In the data rows, 128 means zero.
Here are some numbered points:
[167 164 153 133 129 126  91 139 132 162 172 127 130 140] 0
[164 100 114 143 123 106 139 121 126 120  94  99 123 129] 1
[ 51 109  77 202 166 122 191 104 135 125  86 129 182 110] 2
[ 99 134 131 148 166 127 157 143 112 102 132 115 132 136] 3
[ 99  86 170 139 146 112  66 157 143 133 126 151 162 117] 4
[134 101 112 138 126 133 133 126 134 125 108 112 110 125] 5
[131 144 156 122 124 123 110 138 142 140 147 135 100 156] 6
[142 118 141 136 160 112 124 118 146  90 134 141 132 139] 7
[156  94 128  79 130 161 117 124  86 128  99  95 202 125] 8
[138  94 126 119 114 166  85 115 144 129 166 103 160 146] 9
[115 192 137 162 137  71  87 129 196 112 138 157 125 161] 10
[115 134 123 112 130 128 174 138  91 140 143 127 146  92] 11
[155 153 107 100 131 121 146 162 138 130 142 145  95 121] 12
[125  99 110 139 102 163 117 145 107 152  78 133  87 112] 13
[175 113 182 119  73 133  19 128 158 132 143 113 162 158] 14
[137 141 124 122 159  71 145 128  73 123 159 136 161  91] 15
[146 124 105 128  96 128 154 173 103 112  84 137 187 103] 16
[112 121 152 100 132 120 121 142 129 170 145 129 128 124] 17
[ 99 172 124 115 146  77 180 142  81 141 112 133 127  96] 18
[143 159 117  96 148 128 162 133  95 146 129 144  90  96] 19
[112 128 131 146 115 105 133 104 119 137 151 116 125 134] 20
[130 127 133 123 127 152 124 104 151 131 124 126 125 133] 21
[123 131 106  95 157  93 150 124  64 127 137 133 170  96] 22
[129 112 101 116 113 141 122 129 138 105  93 115 152 127] 23
[109 150 119 145 118  97 156 124 142 120 113 129 100 139] 24
New points follow, each followed by the numbers of its two nearest points above by angle, nearest first.
[124  95 131 140 104 124 126 113 143 115  83 119 115 150] 5 1
[ 85 125 134 156 131 107 158 123 131 174 107 126 122 118] 2 24
[144 108 127 163 133 133 110 144 161 120 140 130 159 123] 4 9
[129 130 125 132 132 126 133 136 120 124 123 134 126 133] 3 18
[137 103 111 111 119 159 123 148 102 124 103 141 118 103] 13 16
[133 168 141  65 114 132 118  87 153 109 141  98 110 123] 21 6
[119 126 123 135 133 125 131 132 139 131 133 126 119 128] 24 10
[116 168 151 114 123 114 150 142 130 117 136 161 132  92] 18 11
[135 115 143 159 123 122 116 128 136 160 140 117 139 118] 0 4
[115 116 121 133 141 119 133 137 120 135 132 142 127 127] 2 3
[123 148 101 176 123  95 142 115 126  72 137 109  96 179] 24 20
